A hidden rule labels the rows of this table. It goes by one to three of the table's principal directions, not those with the most spread.
np.array([0.22, 0.02, -0.92, 1.14, 0.12, 0.74, 0.69, -2.12, 0.22, -0.36, -0.06, -0.83, -1.06, 0.74, -0.26, -0.35, -0.88, -0.22, 0.25, 0.99, -0.60, 0.34, -0.36, 1.30, -0.75, 1.20, -0.92, 0.03, 0.96, -0.35, 0.71, 0.48]) s
np.array([0.30, -0.73, -0.77, -0.38, 2.50, -2.43, -0.32, -0.41, 0.30, -1.97, -0.47, 1.56, 0.90, -2.50, -0.76, 2.23, -1.27, 0.74, -1.21, -0.47, 0.96, 0.89, 1.87, 2.63, -0.62, 0.40, -0.67, -0.91, 1.33, 0.23, 0.79, -0.83]) z
np.array([0.98, 1.36, -1.32, -0.25, 2.32, -0.58, 0.02, 2.62, -0.30, 0.78, -0.60, 2.20, 1.53, -0.54, 1.51, 0.97, 0.48, 0.69, -1.73, -1.21, 3.11, -0.76, 0.09, -1.19, 1.27, -0.53, -1.27, 0.89, -0.64, 0.51, 0.52, -0.38]) z
np.array([0.73, -0.33, -0.50, 0.03, 0.43, 1.12, -0.07, 2.44, 0.31, 2.19, -0.70, 0.22, 0.52, 0.15, 0.65, 0.35, -0.36, -1.52, 0.28, -1.83, 1.03, -0.75, -0.10, -1.46, 0.66, 0.60, -0.28, 0.03, 0.48, 0.72, 0.63, -0.29]) s
np.array([-0.27, -1.27, 3.14, -1.97, -0.49, -0.30, 0.56, -0.16, -0.18, -1.38, -1.20, -2.95, -0.62, -1.01, -1.97, -1.51, -1.49, 1.22, 0.98, -0.65, -1.46, 0.17, 2.19, -0.18, -1.03, 0.32, 1.60, -1.32, 0.49, 0.37, -1.94, -0.53]) s
np.array([-0.16, -0.06, -0.16, 0.34, 0.29, 0.08, 0.04, -0.63, 0.18, -0.34, -0.02, -0.01, -0.33, 0.12, 0.03, 0.00, -0.21, 0.00, 0.12, 0.19, -0.36, 0.17, -0.07, 0.47, -0.23, 0.08, -0.29, 0.00, 0.12, -0.32, 0.17, 0.11]) f
np.array([2.06, 1.15, -0.75, -0.38, 4.04, -1.18, 1.28, 2.36, -0.59, -0.20, -1.81, 1.20, 1.94, -1.71, -0.87, 0.49, -1.61, 1.47, -2.25, -1.22, 2.02, -0.13, 1.47, 0.02, 0.52, 0.19, -2.23, -0.68, 1.39, 0.92, 0.14, -0.52]) z
np.array([0.61, 0.20, 0.39, 0.37, 0.43, 1.43, 0.67, -0.43, -0.35, 1.16, 0.29, -1.14, -0.52, 1.02, -1.25, -0.70, -0.71, -1.64, 0.19, 1.07, -1.32, 0.35, -0.26, -0.34, -0.71, 1.30, -0.56, -0.75, 0.94, 0.02, 0.15, 0.91]) s
np.array([0.51, 0.78, 0.08, -0.16, 0.87, -0.54, -0.10, 0.75, -0.91, -0.39, 0.37, 0.14, 0.78, 0.12, -0.28, 0.22, 0.00, 0.70, -0.62, 0.78, 0.51, -0.24, -0.09, -0.62, -0.26, -0.46, -0.85, -0.04, 0.29, -0.03, -0.11, 0.36]) f
np.array([-0.56, -1.55, 2.04, -0.48, -0.66, 0.72, -0.69, -0.18, -0.19, -0.03, 0.11, -2.68, -1.05, 0.45, -0.77, -0.43, -1.03, -1.26, 1.81, 0.29, -1.40, -0.23, 0.72, -0.76, -1.50, 0.98, 0.69, -0.72, 1.10, -0.45, -0.23, 0.34]) s
np.array([-0.16, -2.09, 2.63, -0.82, -4.90, 1.92, 0.10, -2.11, -0.31, 0.76, 1.72, -5.95, -2.02, 1.38, -3.49, -1.73, -1.14, -1.84, 2.39, 1.93, -4.43, 0.65, 0.63, -0.08, -2.87, 2.25, 3.26, -2.31, 1.94, 1.11, -1.50, 0.66]) z
np.array([-0.13, -0.47, -1.53, 1.16, 0.50, 0.71, -0.04, -0.19, 0.89, 0.90, -0.54, 1.11, -0.24, 0.06, 1.25, 0.78, -0.16, -1.23, 0.09, -1.42, 0.96, -0.06, -0.63, 0.78, 0.87, 0.85, -0.42, 0.34, 0.09, -0.17, 1.34, -0.41]) z
np.array([0.71, 0.97, -0.68, 0.35, 0.04, 2.59, 1.73, -0.52, 0.52, 1.73, -0.92, -0.35, -1.12, 1.72, 0.37, -1.66, -0.23, -0.67, 0.59, -0.02, -0.21, -0.26, -0.90, -0.76, 0.35, 0.87, -0.84, 0.74, -0.59, 0.28, 0.04, 0.64]) s
np.array([-0.01, -0.20, -0.35, 0.92, -0.18, -0.34, 0.57, -2.13, 0.16, -1.30, -0.17, -0.89, -0.75, -0.07, -0.81, -0.55, -0.83, 0.68, 0.24, 1.19, -1.36, 0.49, 0.14, 1.57, -0.84, 0.31, -0.68, -0.19, 1.11, -0.49, 0.18, 0.27]) f
np.array([-1.32, -1.44, -0.22, 2.05, -3.33, 2.33, -1.19, -1.71, 0.71, 2.71, 1.94, -0.65, -1.46, 2.62, 0.34, 0.30, 1.41, -4.75, 3.28, 1.92, -2.72, -0.20, -2.52, -0.45, -0.56, 0.88, 0.72, 0.32, 0.42, -1.17, 1.72, 1.27]) s
np.array([-0.59, -0.50, 1.34, -0.69, -1.50, -0.68, -0.62, -0.33, -0.49, -0.58, 0.58, -1.02, -0.04, 0.08, -0.37, -0.13, 0.58, 0.18, 1.09, 1.20, -0.45, -0.34, 0.25, -0.58, -0.66, -0.47, 0.88, 0.14, -0.03, -0.29, -0.43, 0.21]) s
np.array([-0.43, 0.60, -2.33, 1.15, 0.53, -0.77, -0.73, -0.14, 0.91, 0.52, 1.37, 2.99, 0.75, -0.51, 1.10, 1.91, 1.72, -0.31, -1.94, -0.51, 0.52, 0.73, -0.61, 1.48, 1.12, -0.67, 0.73, -0.04, -1.41, 0.09, 0.67, -0.63]) s
np.array([-0.74, -1.42, 1.77, -1.42, -0.23, -1.94, -1.03, 0.53, -0.16, -1.69, -0.58, -0.62, 0.26, -1.80, -0.15, 0.43, -0.44, 0.84, 0.62, -0.61, 0.43, -0.16, 1.70, 0.05, -0.47, -0.49, 0.87, -0.11, 0.41, -0.21, -0.44, -0.69]) z
np.array([-0.28, 0.12, -1.57, 0.75, 0.61, -1.37, -0.74, -0.89, 0.22, -1.31, 0.40, 1.46, 0.11, -0.56, 1.04, 1.28, 0.23, 0.69, -0.52, 0.62, 0.87, 0.17, -0.13, 1.35, -0.22, -0.50, -0.99, 0.83, 0.19, -0.59, 1.04, -0.03]) f
np.array([0.45, 0.58, -1.89, 0.62, 1.50, 0.49, 0.69, -0.81, 0.72, 0.01, -0.61, 1.14, -0.50, -0.04, 0.98, 0.34, -0.49, 0.18, -0.95, -0.58, 1.19, 0.30, -0.02, 1.18, 0.27, 0.81, -1.08, 0.60, -0.18, 0.13, 0.83, -0.13]) s
np.array([0.55, 0.20, -0.70, 0.25, 1.02, -0.52, 0.29, 0.08, 0.05, -0.47, -0.43, 0.31, 0.26, -0.65, -0.21, 0.21, -0.70, 0.54, -0.75, -0.17, 0.27, 0.23, 0.44, 0.68, -0.12, 0.13, -0.85, -0.11, 0.74, 0.16, 0.26, -0.13]) f
np.array([-0.15, 0.66, -1.34, 1.98, -0.36, 0.10, 0.80, -3.64, 0.04, -1.49, 0.25, -0.53, -1.50, 0.85, 0.00, -1.10, -0.41, 0.64, -0.05, 2.45, -1.27, 0.66, -1.00, 1.95, -0.71, 0.44, -1.69, 0.84, 0.79, -1.17, 0.78, 1.03]) s
np.array([0.35, -0.11, 2.08, -1.74, 0.40, 1.11, 0.68, 0.63, -0.57, 0.16, -0.91, -2.02, -0.61, 0.47, -0.71, -1.30, -1.06, 0.14, 0.82, -0.23, 0.16, -0.41, 0.96, -1.53, -0.73, 0.81, 0.21, -0.28, -0.01, 0.39, -1.06, 0.29]) s
np.array([-0.13, 0.09, 1.21, -0.44, -1.32, 0.94, 0.16, -0.08, -0.45, 0.79, 0.52, -1.13, -0.34, 1.04, -0.63, -0.91, 0.48, -0.70, 0.84, 0.87, -0.95, -0.14, -0.44, -1.11, -0.25, 0.11, 0.75, -0.16, -0.37, 0.05, -0.64, 0.54]) z
np.array([0.10, -0.68, 3.42, -3.24, -0.29, -0.05, 0.51, 0.67, -0.77, -0.95, -0.86, -2.64, -0.16, -0.45, -1.72, -1.00, -1.02, 1.30, 1.16, -0.16, -0.01, -0.37, 2.16, -1.34, -1.25, 0.33, 1.63, -0.94, -0.22, 0.88, -2.09, -0.27]) s
np.array([0.55, -0.17, 0.18, -0.58, 2.64, -2.08, -1.72, 3.63, -0.89, 0.30, 0.75, 1.67, 2.66, -1.63, -0.32, 2.81, 0.10, -0.48, -1.51, -0.96, 1.65, -0.33, 1.04, -0.89, 0.10, -0.67, -0.25, -1.22, 0.87, 0.39, 0.48, -0.62]) s
np.array([0.44, 1.22, -0.66, 0.55, 0.61, 0.35, 0.92, -0.36, -0.12, 0.01, -0.29, 0.16, -0.13, 0.49, 0.25, -0.94, 0.14, 0.91, -0.80, 0.49, 0.13, -0.04, -0.39, -0.13, 0.36, -0.24, -0.88, 0.52, -0.40, -0.13, -0.19, 0.32]) s
np.array([0.08, 0.81, 1.66, -0.54, -1.47, 1.22, 1.36, -1.12, -0.56, 0.11, -0.33, -2.12, -1.05, 1.49, -0.90, -2.67, 0.20, 0.65, 1.27, 1.86, -1.56, -0.35, -0.32, -1.36, -0.52, -0.20, 0.05, 0.51, -0.52, -0.23, -1.30, 1.00]) s
np.array([-1.37, 0.09, -0.23, 0.65, -3.52, 2.86, 0.01, -1.18, 0.81, 1.22, 0.08, -1.43, -2.29, 2.62, 2.90, -2.09, 1.45, -0.07, 1.60, -0.88, 0.30, -0.97, -2.13, -1.50, 1.04, 0.01, 1.50, 2.04, -2.56, -0.54, -0.41, 0.12]) s
np.array([0.48, -0.68, 0.69, 0.54, -0.63, 1.39, -0.21, 0.99, -0.37, 1.51, 0.63, -2.11, -0.11, 0.77, -1.32, -0.44, -0.90, -1.77, 0.33, -0.26, -1.72, 0.05, -0.28, -0.91, -0.62, 1.04, 0.40, -1.45, 1.51, 0.41, -0.16, 0.33]) s
np.array([0.13, 0.56, -0.65, 1.75, -0.16, 0.12, 0.72, -1.74, -0.26, -0.54, -0.13, -0.63, -0.57, 0.63, -0.26, -1.15, -0.29, 0.34, -0.09, 1.41, -1.03, 0.16, -0.87, 0.74, -0.03, 0.14, -1.36, 0.35, 0.92, -0.89, 0.47, 0.66]) z
np.array([-0.01, 0.05, -3.99, 2.43, 2.63, -2.41, -0.05, -2.89, 1.17, -2.68, -0.26, 3.33, 0.29, -1.85, 0.92, 2.63, -0.75, 1.35, -1.90, 0.07, 1.19, 1.20, 0.11, 4.85, 0.09, 0.18, -2.21, 0.33, 1.17, -0.77, 2.33, -0.72]) f
np.array([0.39, -0.51, 0.22, -0.95, 1.56, -1.17, 0.39, -0.79, 0.13, -1.28, -0.38, 0.26, 0.19, -1.73, -1.48, 0.85, -1.29, 0.34, -0.98, -0.13, 0.02, 1.13, 1.76, 1.96, -0.74, 0.95, 0.14, -1.21, 0.87, 0.58, -0.08, -0.43]) z
np.array([-0.02, -0.41, -0.45, 0.87, -0.61, 0.85, -0.62, 0.64, 0.07, 1.24, 0.81, -0.27, 0.15, 0.75, 0.06, 0.56, 0.18, -1.40, 0.29, -0.34, -0.57, -0.17, -0.85, -0.40, 0.01, 0.30, 0.31, -0.51, 0.45, 0.09, 0.47, 0.05]) f
np.array([-0.59, -1.73, -0.74, 0.06, -0.25, -1.39, -1.28, 0.15, 0.93, -0.59, 0.03, 0.68, 0.36, -1.60, 0.51, 2.13, -0.25, -0.30, 0.24, -1.49, 0.73, 0.10, 0.97, 1.51, -0.16, 0.26, 1.01, -0.42, 0.70, 0.23, 0.86, -1.22]) s
np.array([0.00, -0.87, 1.14, -2.37, 2.21, -2.36, -0.70, 1.27, -0.12, -1.94, -1.10, 0.85, 0.87, -2.56, -0.10, 1.52, -1.00, 1.30, -0.43, -1.17, 2.05, 0.04, 2.62, 0.45, -0.56, -0.19, 0.04, -0.20, 0.25, 0.39, -0.21, -0.92]) s
np.array([0.64, 0.25, 0.87, -1.15, 0.80, 0.11, 0.46, 0.96, -0.44, -0.09, -0.26, -0.74, 0.43, -0.19, -1.02, -0.17, -0.65, 0.75, -0.40, -0.34, 0.06, -0.02, 0.86, -0.57, -0.44, 0.11, 0.25, -0.84, 0.09, 0.75, -0.94, -0.15]) f
np.array([0.04, -0.45, 2.31, -1.66, -0.46, 0.52, -0.44, 2.24, -0.68, 0.96, -0.12, -1.44, 0.20, 0.01, -0.47, -0.78, -0.11, -0.72, 0.56, -0.68, -0.09, -0.51, 0.70, -2.38, -0.15, 0.00, 1.00, -0.40, -0.17, 0.45, -1.06, 0.09]) s
np.array([0.47, 0.45, 0.48, -1.50, 2.15, -2.12, 0.08, 0.77, -0.63, -1.86, -0.54, 1.29, 1.31, -1.98, -0.72, 0.86, -0.57, 1.88, -1.70, -0.42, 1.39, 0.54, 1.50, 0.80, 0.08, -0.58, -0.38, -0.55, -0.01, 0.45, -0.58, -0.56]) z
np.array([-0.42, -0.28, 0.04, 1.28, -0.95, 0.49, -0.26, -0.74, 0.03, 0.17, 0.59, -1.07, -0.54, 0.74, -0.18, -0.55, 0.12, -0.52, 0.43, 0.58, -1.57, 0.02, -0.71, 0.04, -0.24, 0.00, 0.16, -0.26, 0.47, -0.62, 0.07, 0.32]) s
np.array([-1.02, 0.00, 0.05, -1.08, -1.54, 0.79, -1.12, 2.14, 0.72, 1.24, -0.26, 1.03, -0.47, 0.25, 3.33, -0.47, 1.73, -0.03, 0.24, -2.42, 2.13, -0.96, -0.55, -2.34, 1.68, -1.14, 1.39, 2.12, -2.85, 0.15, -0.42, -0.59]) s
np.array([-0.04, -0.12, 2.81, -2.07, 0.80, -0.08, 0.07, 0.51, -1.01, -0.85, -0.49, -1.52, -0.33, -0.24, -1.01, -1.08, -0.84, 0.30, 0.41, 0.50, -0.15, 0.01, 1.27, -1.30, -0.90, 0.19, 0.09, -0.32, -0.04, -0.13, -1.21, 0.51]) s
np.array([-0.61, -1.01, 0.36, 0.44, -1.35, -0.26, -0.59, -1.65, 0.00, -0.74, 0.99, -1.31, -0.58, 0.11, -0.86, 0.39, -0.21, -0.42, 0.69, 0.97, -1.39, 0.45, 0.04, 1.15, -1.05, 0.56, 0.94, -0.79, 0.83, -0.27, 0.09, 0.06]) z
np.array([-0.24, 0.84, -0.69, 1.50, -0.63, 0.42, 0.47, -2.49, -0.36, -0.67, 0.64, -0.66, -0.94, 1.39, 0.19, -0.90, 0.35, 0.41, 0.15, 2.22, -0.73, 0.08, -1.25, 0.66, -0.41, 0.15, -0.95, 0.70, 0.10, -1.01, 0.41, 0.92]) s
np.array([-0.75, -1.68, 0.53, 0.11, -0.99, -0.63, -0.61, -1.27, 0.56, -1.25, 0.15, -1.15, -0.55, -0.72, -0.89, 0.53, -0.78, 0.07, 1.03, -0.17, -1.58, 0.43, 0.75, 1.53, -1.05, 0.22, 1.03, -0.96, 0.99, -0.17, -0.08, -0.51]) f
np.array([-0.10, 0.30, -1.20, 0.69, 0.01, 1.34, 0.14, 0.44, 0.66, 1.65, -0.15, 1.50, 0.00, 0.91, 1.33, 0.38, 0.80, -1.18, 0.26, -1.07, 0.83, -0.34, -1.30, -0.37, 1.21, 0.10, -0.11, 0.61, -1.03, 0.02, 0.74, -0.12]) s
np.array([-0.26, 0.81, -0.48, 0.48, -1.17, 0.17, 0.49, -1.09, 0.24, -0.22, 0.38, 0.01, -0.44, 0.68, 0.29, -0.90, 0.95, 1.02, -0.04, 0.91, -0.76, 0.03, -0.64, 0.14, 0.19, -0.84, 0.30, 0.65, -1.01, -0.18, -0.52, 0.20]) s
np.array([-0.58, 0.05, 0.39, 1.35, -1.42, 1.65, -0.35, 0.77, -0.21, 2.30, 0.57, -0.12, 0.15, 1.94, 0.63, -0.50, 1.47, -2.05, 1.42, 0.13, -0.70, -0.92, -2.12, -1.90, 1.12, -0.35, 0.30, 0.26, -0.56, -0.79, 0.43, 0.50]) z
np.array([-0.15, -0.80, -0.08, -1.15, 1.59, -1.25, -0.05, -0.46, 0.84, -1.41, -0.57, 0.72, -0.06, -2.13, -0.32, 1.17, -0.97, 0.81, -1.27, -1.52, 0.70, 1.03, 2.09, 2.07, -0.29, 0.66, 0.92, -0.88, -0.14, 0.63, -0.25, -1.13]) s
np.array([-0.05, 0.73, -1.29, 0.21, 1.42, -1.26, -0.66, 0.74, 0.18, -0.52, 0.38, 2.16, 0.82, -0.81, 1.14, 1.23, 0.75, 0.84, -1.54, -0.37, 1.28, 0.11, 0.09, 0.41, 0.57, -1.01, -0.49, 0.53, -0.80, -0.13, 0.34, -0.36]) f
np.array([-0.33, -0.74, 2.06, -0.71, -1.88, 1.90, 0.37, 0.23, -0.03, 1.27, 0.07, -2.00, -0.67, 1.24, -1.21, -1.38, -0.06, -1.23, 1.76, -0.28, -2.08, -0.13, -0.44, -1.33, -0.20, 0.28, 1.55, -0.93, -0.31, 0.28, -1.16, 0.25]) f
Which label does each new row get?
np.array([-0.18, -0.24, 0.34, -0.02, 0.54, -0.41, -0.62, 1.03, -0.24, -0.01, 0.08, 0.47, 0.83, 0.00, 0.10, 0.84, 0.23, -0.05, 0.49, -0.27, 0.30, -0.51, -0.13, -0.59, 0.07, -0.64, -0.13, -0.22, 0.10, -0.28, 0.15, -0.17]) >> f
np.array([0.53, 0.01, 1.13, -1.32, 2.81, -2.80, -0.63, 2.33, -1.34, -1.67, -0.85, 0.90, 2.23, -2.26, -0.42, 1.45, -0.70, 1.61, -1.39, -0.81, 2.56, -0.41, 1.72, -0.35, 0.28, -0.58, -0.81, -0.59, 0.87, 0.05, -0.09, -0.74]) >> z
np.array([0.23, 0.91, -1.17, 0.62, 0.60, 1.06, 0.45, 0.13, 0.47, 1.14, 0.08, 1.18, -0.23, 0.75, 0.79, -0.23, 0.52, -0.59, -0.55, -0.14, 0.06, 0.13, -0.84, -0.23, 0.63, -0.10, -0.60, 0.56, -0.85, 0.04, 0.29, 0.30]) >> f
np.array([0.09, -0.28, 1.58, -1.56, 0.30, 0.02, -0.03, 1.35, -0.29, -0.08, -0.87, -0.72, -0.07, -0.45, -0.05, -0.75, -0.52, 0.25, 0.47, -0.71, 0.40, -0.36, 0.96, -1.37, -0.16, -0.16, 0.11, 0.21, -0.17, 0.22, -0.74, -0.03]) >> f
np.array([-0.28, -0.99, -3.06, 1.96, 2.19, -2.51, -1.50, -0.50, 0.89, -1.36, 0.22, 3.26, 1.09, -2.27, 1.18, 3.55, -0.44, -0.39, -1.63, -1.24, 1.67, 0.80, 0.19, 3.41, 0.52, 0.24, -1.22, -0.22, 1.44, -0.55, 2.52, -1.07]) >> z
np.array([-1.60, -1.18, 0.88, 2.35, -4.64, 1.80, -0.69, -2.43, -0.03, 1.20, 1.27, -2.50, -1.84, 2.60, 0.15, -1.79, 1.18, -2.60, 3.25, 2.23, -3.28, -0.48, -2.65, -0.77, -0.26, 0.15, 0.73, 0.67, 0.58, -1.72, 0.66, 1.29]) >> z
np.array([-0.39, -0.19, -1.38, 1.64, 1.83, -3.72, -1.04, -0.56, -0.48, -2.70, -0.02, 2.90, 1.94, -2.33, 0.21, 2.31, 0.08, 1.36, -1.52, 0.16, 1.27, 0.46, -0.14, 2.65, 0.92, -1.21, -1.64, -0.14, 1.30, -1.22, 1.53, -0.69]) >> z
np.array([-0.22, 0.58, -2.49, 0.98, 1.21, -2.28, 0.16, -2.51, 0.55, -2.58, 0.04, 2.32, 0.20, -1.68, 0.80, 1.41, 0.11, 2.23, -2.32, 0.15, 1.54, 1.10, 0.34, 3.58, 0.50, -0.13, -0.56, 0.41, -0.30, -0.26, 0.81, -0.78]) >> z
np.array([-0.22, -0.72, 0.16, -0.72, 0.30, -1.24, -0.17, -0.57, 0.30, -1.48, -0.54, 0.10, -0.07, -1.43, -0.13, 0.52, -0.66, 0.94, -0.23, -0.55, 0.51, 0.40, 1.25, 1.28, -0.31, 0.15, 0.37, -0.15, 0.28, 0.18, -0.08, -0.64]) >> z
np.array([0.44, 1.59, -0.18, -0.29, 1.87, -0.05, 0.55, 0.94, -0.66, -0.43, -0.81, 1.03, 0.45, 0.22, 1.17, -0.62, 0.15, 1.53, -1.14, -0.29, 1.96, -0.51, -0.29, -1.05, 0.90, -0.69, -1.49, 1.07, -1.02, -0.32, -0.23, 0.21]) >> s
np.array([0.22, 0.12, 0.25, -0.87, 1.85, 0.16, 0.06, 1.32, 0.07, 0.38, -0.86, 1.22, 0.45, -0.35, 0.50, 0.53, -0.28, -0.39, -0.02, -1.05, 1.29, -0.23, 0.41, -0.65, 0.43, 0.01, -0.68, 0.21, -0.46, 0.07, 0.22, -0.13]) >> f
np.array([0.69, 1.28, -0.34, -0.74, 0.48, -0.21, 0.64, 0.55, -0.26, -0.27, -0.07, 0.18, 0.22, -0.21, 0.06, -0.67, 0.16, 1.61, -1.44, 0.07, 0.66, 0.10, 0.44, -0.40, 0.13, -0.48, -0.13, 0.35, -0.78, 0.71, -0.87, 0.00]) >> f
np.array([-0.03, 0.05, -0.01, 0.82, -1.50, 1.73, 0.40, -0.68, 0.04, 1.02, 0.16, -1.50, -1.07, 1.67, 0.18, -1.30, 0.03, -0.80, 1.15, 0.66, -1.06, -0.41, -1.10, -0.83, -0.25, 0.46, -0.13, 0.43, 0.17, -0.25, 0.07, 0.67]) >> f
np.array([-1.32, -2.63, 3.12, -2.67, -1.22, -0.92, -2.01, 2.40, -0.11, -0.34, -0.42, -1.54, 0.34, -1.70, 0.47, 0.93, -0.23, -0.33, 1.04, -3.11, 1.59, -0.66, 1.94, -1.40, 0.17, 0.28, 3.26, -0.83, -0.49, 0.52, -0.99, -1.59]) >> z
np.array([-0.44, -0.40, 1.19, -0.22, 0.35, -1.01, -0.19, -0.43, -0.53, -1.06, -0.09, -0.14, 0.47, -0.55, -0.78, 0.25, -0.08, 0.34, 0.27, 0.41, -0.21, 0.09, 0.35, 0.40, -0.07, -0.22, 0.18, -0.60, 0.29, -0.53, -0.19, -0.12]) >> z
np.array([-0.27, 0.00, 2.38, -0.33, -1.93, 1.61, 0.57, 0.27, -0.67, 0.60, -0.30, -2.53, -0.72, 1.57, -0.85, -2.58, 0.02, -0.06, 1.73, 0.47, -2.09, -0.60, -0.81, -2.14, -0.08, -0.53, 0.52, -0.10, -0.26, -0.36, -1.44, 0.71]) >> f
np.array([-1.09, -0.69, 0.56, 0.59, -1.29, 0.46, -1.17, 0.58, -0.02, 1.23, 0.54, 0.59, 0.21, 1.02, 1.10, 0.55, 1.44, -1.84, 1.85, 0.08, 0.04, -0.88, -1.45, -1.31, 0.70, -0.60, 0.43, 0.63, -0.60, -0.96, 0.76, 0.22]) >> z
np.array([-0.12, 0.62, 1.52, -0.49, -1.05, 0.49, 0.90, -0.79, -0.65, -0.31, -0.39, -1.62, -0.61, 0.89, -0.45, -2.01, 0.28, 0.93, 0.79, 1.28, -0.59, -0.43, -0.15, -1.09, -0.13, -0.26, 0.15, 0.49, -0.54, -0.36, -1.03, 0.59]) >> z
np.array([-0.10, 0.06, -3.60, 3.05, -1.31, 2.59, 0.33, -2.39, 1.58, 2.33, 1.54, 1.79, -1.00, 1.97, 0.47, 0.96, 0.69, -3.03, 0.01, 0.03, -1.78, 1.14, -2.99, 2.33, 0.69, 1.22, -0.10, -0.34, -0.13, 0.07, 1.82, 0.40]) >> f
np.array([-0.07, 0.67, 1.77, -0.51, -0.34, 1.07, 0.48, 0.36, -1.02, 0.28, -0.25, -1.38, -0.15, 1.63, -0.17, -1.48, 0.31, 0.35, 1.25, 0.97, -0.19, -0.95, -0.72, -2.13, -0.11, -0.44, -0.32, 0.40, -0.58, -0.55, -0.82, 0.77]) >> f
np.array([0.38, 1.05, -1.51, 0.47, 0.73, -0.85, 0.52, -0.36, 0.32, -0.74, -0.46, 1.31, 0.05, -0.65, 0.86, -0.28, 0.19, 1.47, -1.33, 0.14, 0.80, 0.22, 0.09, 0.75, 0.52, -0.67, -1.06, 1.07, -0.38, -0.01, 0.21, -0.07]) >> s
np.array([0.24, 0.35, -1.28, -0.46, 1.32, -1.78, -0.10, -0.41, 0.40, -1.65, -0.13, 1.39, 0.32, -1.64, 0.40, 1.06, -0.28, 1.73, -1.63, -0.17, 1.21, 0.61, 1.23, 1.65, -0.25, -0.32, -0.36, 0.29, -0.13, 0.38, 0.11, -0.58]) >> f
np.array([-0.26, 0.69, -0.54, 1.18, -1.97, 0.73, 0.31, -1.47, -0.02, 0.44, 0.73, -0.70, -0.90, 1.46, 0.39, -1.32, 1.01, -0.12, 0.62, 1.87, -1.18, -0.18, -1.34, -0.34, -0.07, -0.35, -0.20, 1.03, -0.33, -0.57, 0.08, 0.86]) >> s
np.array([0.20, -0.31, 2.29, -1.74, 0.06, 0.01, 0.29, 0.38, -0.61, -0.78, -0.41, -2.23, -0.41, -0.23, -1.40, -1.17, -1.05, 0.82, 0.51, 0.35, -0.91, -0.02, 1.49, -0.96, -1.26, 0.14, 0.51, -0.66, 0.38, 0.34, -1.43, 0.20]) >> f
np.array([-0.43, -0.12, -1.10, 1.84, -1.44, 0.23, -0.18, -1.09, 0.42, 0.38, 0.60, -0.01, -0.44, 0.46, 0.39, -0.33, 0.58, -0.59, 0.04, 0.34, -1.12, 0.22, -1.19, 0.73, 0.48, -0.11, 0.08, 0.23, 0.26, -0.52, 0.59, 0.11]) >> z
